In the rows, 128 means zero.
Each path below is one point turned by a fixed rotation once a step. After each direction that follows a path, write how fast that rotation turns it, in deg/step (0 if it stays still).
Each turn is a multiple of 5 degrees from 10 to 175, or 0.
Each row of a path follows its step; steps can be skipped.

step 0: [134 133 124 138 116 132 123 129 126 138 129 117 126 138 126 145 140 124
 136 131 138 137 141 132 121 142 112 138]
step 1: [131 128 142 126 123 137 110 131 126 127 109 127 118 123 114 145 130 131
 127 125 140 116 118 126 135 133 119 131]
step 2: [128 127 149 118 128 146 126 120 139 132 122 135 112 127 132 116 120 141
 119 123 132 118 137 125 126 117 130 123]
step 3: [127 144 128 129 140 128 122 117 133 123 137 120 126 145 132 126 125 146
 123 138 124 138 136 129 120 114 127 115]
step 4: [115 132 124 132 137 115 129 110 106 127 132 129 121 132 109 135 128 122
 134 142 128 133 125 129 121 123 121 127]
step 5: [124 112 130 140 122 114 126 117 117 139 113 118 117 119 131 121 116 123
 141 124 134 126 137 132 126 135 124 136]
step 6: [142 129 131 145 134 127 122 136 128 139 111 116 126 139 135 127 120 134
 129 121 122 115 130 112 142 126 132 133]
step 7: [129 131 138 141 136 129 130 133 140 138 123 145 132 135 118 126 138 120
 114 132 120 122 132 114 131 119 122 112]
step 8: [121 132 123 133 134 128 126 137 128 122 124 135 129 129 130 112 127 117
 116 139 142 133 138 147 121 124 114 112]
step 9: [130 140 120 124 125 124 125 138 106 134 140 124 126 132 122 123 124 133
 130 130 141 121 139 145 140 123 120 140]
step 10: [136 130 147 132 112 110 114 131 120 140 137 135 132 119 124 131 124 140
 137 121 124 123 122 127 126 125 121 134]
step 11: [141 123 150 133 132 131 132 136 130 123 126 132 128 122 140 126 106 125
 131 136 131 132 114 115 118 117 127 127]
Speeds:
[128 126 127 135 122 128 121 122 133 129 131 130 129 128 129 123 128 127
 125 124 129 132 129 129 124 129 128 130]	140
[130 123 130 127 129 129 130 126 130 127 133 126 130 132 132 129 128 127
 121 131 128 123 126 126 127 125 129 120]	80
[127 133 128 122 130 124 126 126 123 128 131 123 131 127 128 123 131 124
 126 126 125 126 130 130 122 128 127 130]	70
[129 125 122 128 127 128 129 128 125 133 130 127 121 129 128 130 127 127
 125 129 124 132 124 135 129 130 123 127]	80
[122 125 128 128 132 124 131 122 131 123 127 123 123 132 125 128 125 131
 127 122 126 130 127 126 128 128 127 129]	35
[126 129 127 127 128 132 126 133 133 127 124 129 127 132 127 128 133 125
 122 123 129 124 131 128 129 132 121 128]	55

step 0: [126 126 124 126 133 133 138 141 131 137 143 125 120 118 128 124 122 113
 135 135 116 134 121 144 119 122 125 121]
step 1: [130 130 127 113 131 132 133 137 126 124 143 115 144 120 124 133 118 112
 130 134 115 130 124 127 125 134 124 118]
step 2: [129 134 113 121 118 134 118 133 122 123 132 118 141 117 127 131 128 118
 139 132 135 137 125 128 124 125 117 110]
step 3: [118 132 118 134 126 129 121 128 124 126 126 128 124 119 125 144 130 110
 140 130 120 135 114 138 120 116 120 120]
step 4: [129 132 119 120 136 135 121 129 132 128 134 131 124 123 130 136 129 105
 128 140 108 133 125 134 121 124 141 121]
step 5: [136 128 121 113 136 129 137 131 127 128 136 120 133 123 133 129 127 108
 140 145 132 137 138 133 126 121 130 120]
step 6: [127 128 122 124 124 132 131 135 126 132 129 120 128 119 120 130 121 104
 139 136 127 127 135 130 124 127 103 123]
step 7: [125 127 122 122 110 141 125 127 135 133 128 128 139 117 117 139 123 112
 132 133 117 139 120 132 117 128 122 127]
step 8: [130 132 118 128 126 132 121 123 132 126 137 127 145 118 133 140 138 108
 126 138 124 139 122 133 135 114 130 128]
step 9: [138 133 117 131 134 126 123 131 126 131 129 122 121 128 136 136 134 112
 132 150 120 142 127 136 131 126 115 124]
step 10: [138 124 120 123 137 130 127 126 124 129 118 125 131 121 118 136 117 113
 142 143 114 134 136 137 121 131 123 133]
step 11: [132 121 117 127 125 140 125 140 133 134 130 129 143 113 117 123 126 110
 135 135 128 132 138 139 126 121 129 132]
Speeds:
[133 126 124 132 131 131 130 123 127 127 132 129 129 124 126 125 129 126
 131 124 135 133 128 124 131 128 131 127]	120
[123 131 131 127 127 126 122 126 131 128 129 127 130 124 123 131 135 131
 127 128 129 132 125 123 127 128 125 127]	70
[127 130 126 130 132 129 122 127 127 126 129 128 129 126 127 125 129 122
 123 126 125 118 131 125 132 128 125 128]	155
[128 126 126 123 124 128 130 124 124 123 127 130 129 125 123 128 127 131
 124 131 121 129 131 125 128 131 133 126]	120
[126 130 122 132 124 127 127 124 127 126 126 124 133 134 132 128 128 127
 127 124 125 131 123 129 131 130 127 126]	65

step 0: [136 144 146 134 135 129 134 131 136 133 120 128 121 142 136 127 133 124
 138 115 126 127 135 121 129 137 141 132]
step 1: [122 126 135 127 119 123 137 144 132 124 135 129 131 121 117 130 117 139
 118 136 129 115 146 115 130 127 134 128]
step 2: [125 127 125 122 132 145 144 129 127 116 118 134 119 123 119 127 136 132
 125 116 130 124 124 133 120 135 110 118]
step 3: [122 126 136 138 144 118 134 127 118 126 122 135 134 136 142 130 122 112
 127 127 119 126 131 125 112 131 137 119]
step 4: [127 138 122 128 110 129 128 126 129 119 130 140 136 125 132 131 130 128
 133 138 141 122 130 107 129 145 133 133]
step 5: [114 130 128 119 137 139 124 144 138 119 125 129 126 126 129 109 125 119
 117 121 131 121 126 138 137 135 125 134]
step 6: [116 130 126 129 138 123 130 129 122 117 105 118 143 137 129 132 132 142
 133 124 119 127 129 121 121 119 134 131]
step 7: [126 125 124 140 116 118 132 133 120 121 123 134 111 120 140 132 123 132
 140 140 125 112 123 131 131 137 122 133]
step 8: [129 139 132 129 130 134 128 119 130 134 127 131 129 140 125 111 108 132
 130 111 126 124 131 129 135 148 124 128]
step 9: [123 135 131 135 139 120 129 148 128 132 122 115 133 118 113 128 128 131
 136 126 139 121 132 120 124 128 143 118]
step 10: [127 124 122 143 125 139 139 123 130 105 126 127 115 115 119 123 124 133
 125 137 122 131 132 125 117 129 124 135]
step 11: [125 110 125 123 129 133 124 127 126 128 122 136 135 126 134 121 114 117
 140 116 117 125 120 124 121 138 125 111]
Speeds:
[130 129 128 131 128 131 127 130 128 128 127 134 128 130 128 130 128 130
 131 132 121 129 121 131 120 127 130 128]	95
[130 130 129 126 128 126 128 129 123 121 131 131 125 124 128 133 122 131
 129 133 132 131 128 125 131 126 128 131]	125
[130 124 131 128 128 127 126 131 125 131 125 131 132 131 130 123 121 129
 125 125 125 134 133 124 126 125 128 129]	140
[133 129 133 132 128 127 134 128 128 133 130 127 122 127 121 128 124 133
 131 125 127 126 131 128 127 128 127 124]	45
[132 135 126 128 128 128 120 131 132 129 130 133 129 127 125 128 128 129
 127 126 128 125 133 129 129 130 132 129]	90
